(in the rows, 128 means zero)
Which row each row swaps with, under one turn or mirror:
The rows were stretched afterwards, more along some directions than others.
j_125: [ 98 113 120 128 180 141 131 178 123  92 140 117 147  86  99  92 125 147
 107 186 115 113  84]
j_875: [130  97 132 122 109 111 106 144 156 131 128  91 122 155 120 132 127 102
 146 114 107 135 131]
j_134: [ 82 117 123 146 146 147 153 137 106 108 121 126 103  98 116 139 106 141
 122 161 126 132 130]
j_65: [106  78 138 146 146 139 169 192 138 132 150  95 119 116  79 139 128 130
 124 147 121  97 114]
j_502: [138 119 115 105 110 140 135 113 149 139 158 156 102 155  89 120 106  95
 112 125 120 123 113]
j_507: [100 105 128  99 183 136 111 190 147 136 118 113 125  99 123 125  96 143
 134 154 140 102 110]
j_356: [132  88 171 109 146 138 115 177 131 144 122 123 134 109 114 133 117 123
 138 126 164  92 118]
j_431: [118 131 154 144 126 138 122 133 153 119 137 119 147 103 114 123 138 102
 129 123 114 138  99]
j_790: [130 103 124 101 128 134 133 141 148 142 160 153 104 124  76 120  94 104
 125 136 132 114  98]
j_185: [ 87  81 119  93 172 130 136 194 137  96 124  85 157 105 133 117 112 134
 131 144 132 113  75]
j_509: [106 100  72 111 155 127 132 184 138 122 146 138 136 101 113  86 110 142
 135 157 141  77 103]
j_81: [133 107 116 105 134 144 131 129 154 152 159 146 110 131  95 123  99 106
 118 137 150 115  96]
j_29: [136  86 112  84 173 122 136 170 131 113 150 104 123 102 117 123  97 152
 148 165 122 107 110]
j_528: [ 96 121 143 136 118 123 117 147 126  95 131 131 146 121 123 146 121 153
 133 133 132 135 109]
j_781: [ 96 130 120 136 120 118 125 147 123 100 133 157 142 112 102 151 114 151
 120 131 140 127 114]
j_768: [134 128 159 162 135 137  95 117 157 151 142 136 115 161  85 139 110 121
 117 126 110 127 154]
j_843: [121 127 163 150 130 148 126 140 161 141 138 114 140 121 113 139 116 101
 125 118 134 126 120]
j_549: [109 142 157 146 104 107 110 126 140 159 129 133 121 130 110 151 109 114
 133 120 122 134 131]
j_777: [ 81 119 111 141 132 153 148 132 114 106 117 129  99 116 116 139 115 123
 121 159 126 133 130]
j_454: [ 80 114 116 129 179 123 140 174 149 134 123 156 141 118  93 144 105 123
 131 125 131 127 134]
j_498: [152  95 110  76 160 125 134 168 130  97 142 116 134  89 126 116 101 148
 147 155 125 110 107]
j_148: [ 90 116 124 129 146 151 142 133 108 103 123 120  95  99 122 138 110 141
 126 167 119 127 123]
j_390: [125 105 111 103 123 136 136 135 154 133 160 157 106 137  84 118  98 107
 117 143 126 116  94]
j_86: [101 119 108 129 123 142 109 151 129  95 143 131 152 103 122 136 128 147
 113 151 134 129  95]
j_880: [105  94 129 133 128 109 129 147 140 133 113 134 147 153 104 125 132 116
 118 128 125 128 121]
j_234: [113 109 137 115 127 130  98 158 114 119 110 118 136 112 139 107 101 155
 156 122 141  94 124]
j_503: [ 90 131 135 147 137 131 139 146 142 129 124 139 111 108 110 131 123 124
 149 122 119 133 137]
j_639: [ 98 129 147 150 114 133 125 142 136 115 137 153 147 119 108 178 115 149
 124 123 139 124 137]
j_149: [138 102 172 119 137 127 106 144 139 150 122 144 122 149  92 136  96 115
 146 115 132  88 132]
j_887: [118 135 140 106 167 139  95 133 152 144 124 124 137 104 125 131 128 101
 123 138 125 137 117]
j_725: [127 101 119 106 144 135 131 179 121 118 148 136 146 119 123 106 103 159
 133 137 154  76  74]
j_115: [150 106  99  72 143 123 133 157 120 116 132 115 129 103 129 127 103 147
 144 148 119 118 120]
j_224: [144  76 129  90 149 117 112 179 113 128 123 100 106  86 131 111 114 149
 167 151 103  95  92]
j_536: [146  96 100  90 155 138 116 151 125 113 138  97 128 102 133 123 101 156
 135 164 116 117 116]
j_270: [115 124 153 130 142 143 119 152 154 129 134 109 153  98 120 121 126 111
 126 134 124 133  93]
j_934: [111  78 145 158 141 130 153 170 145 142 141 100 118 134  84 150 130 122
 129 132 118 108 138]
j_689: [144  97 127  82 152 122 134 172 120 106 142 113 136  75 114 127 106 147
 151 164 122 107 115]
j_43: [125 109 154 126 122 113  90 149 133 121 107 113 125 114 124 120 139  91
 138 130 126 106 121]
j_73: [ 86 115 104 140 142 151 157 139 107 114 126 118 103 100 123 131 121 150
 113 172 134 130 110]
j_842: [114  89 126 122 115 104 110 152 107 108  92 116 129 121 140 108  93 139
 160 134 143  83 100]
j_200: [130 105 112  87 136 148 128 139 155 138 153 148 104 131  87 118  91  93
 126 139 134 113  97]
j_122: [ 69 106 103 121 153 139 142 177 167 120 146 144 140 115 112 147 128 105
 119 135 130 131 116]
j_566: [131 130 156 138 135 138 112 128 162 131 129 111 144 119 117 113 128 100
 126 123 116 135 112]
j_845: [104  68 144 109 162  96 151 191 108 122 121 100 142  93 108 118  89 131
 147 150 155  83 101]
j_525: [105  83 125 121 132 104 113 194 152 120 124 140 149 128 101 104 114 110
 133 136 163  93 103]
j_494: [136 134 101 144 141 136 125 142 113 124 140 118 108 106 148 117 126 147
 144 159 128 101 137]
j_906: [ 94 125 114 130 142 157 157 128 103 104 130 122  95 110 121 135 118 135
 112 158 114 128 126]
j_593: [121 121  83 100 147 121 108 155 136 129 132 130 112  88 128 101 102 124
 148 165 124  86  83]
j_867: [120 105 157 161 133 112 109 137 103 107 115 100 131 127 106 140  99 146
 157 122 118 104 145]
j_141: [125 100 179 108 132 102  94 161 130 122 103 130 144 115 103 127 112  95
 171  98 141 129 140]
j_150: [149 107 112  80 150 104 122 154 118 111 135 126 132  95 127 115  86 150
 150 140 128 107 121]
j_983: [109  64 149 106 158 116 153 188 141 127 131 134 131 120  85 115  93 124
 162 106 153  86 109]
j_627: [101 136  92 147 150 145 147 161 161 152 146 164 133 111 114 127 139 120
  97 161 138 119 116]
j_156: [149 105 124  85 156 113 121 148 116 112 127 118 127 100 121 129  85 149
 149 143 134 114 128]
j_830: [101 121 136 139 122 135 127 154 131  98 139 147 134 117 110 167 124 158
 124 125 133 124 123]
j_720: [114  98 137  98 155 149 127 190 106 126 131  79 130  93 122 104 101 132
 145 149 154  89  99]
j_212: [ 97 149 112 146 153 134 125 145 134 118 125 153 131  93 119 112 135 111
 125 172 117 118 117]
j_13: [131 137 116 123 141 117 107 138 130 111 141 120 145 103 107 102 105 134
 139 148  98 122  94]
j_120: [ 98 118  99 165 124 140 144 153 149 155 149 134 130 160 101 125 106 107
 115 128 158 101 136]
j_392: [100  84 138 152 151 136 158 172 146 131 140 105 121 135  79 139 133 137
 115 135 109 104 117]
j_271: [103 127 128 131 118 132 118 144 124 103 128 151 151 112 126 162 121 131
 130 113 158 120 128]
j_75: [127  63 161  67 131 117 117 182 131 112 112  87 131 117 124 124 109 120
 165 119 117 125 120]
j_34: [119  80 147 146 148 134 160 156 139 135 138  98 113 133  89 149 123 134
 133 125 100 113 134]
j_346: [115 112 105 108 154 124 127 157 158 140 121 136 135 133 118 112 109 119
 107 145 110 105  93]
j_765: [103 115 109 143 139 121 108 153 140 117 124 150 148  94 149 114 120 117
 140 140 142 108  90]
j_366: [ 98 119 133 130 118 110 122 156 106  95 126 143 139 106 116 149 111 164
 133 123 135 118 122]

j_934 is swapped with j_270
j_115 is swapped with j_271
j_843 is swapped with j_65
j_498 is swapped with j_830
j_639 is swapped with j_689
j_34 is swapped with j_431
j_200 is swapped with j_777

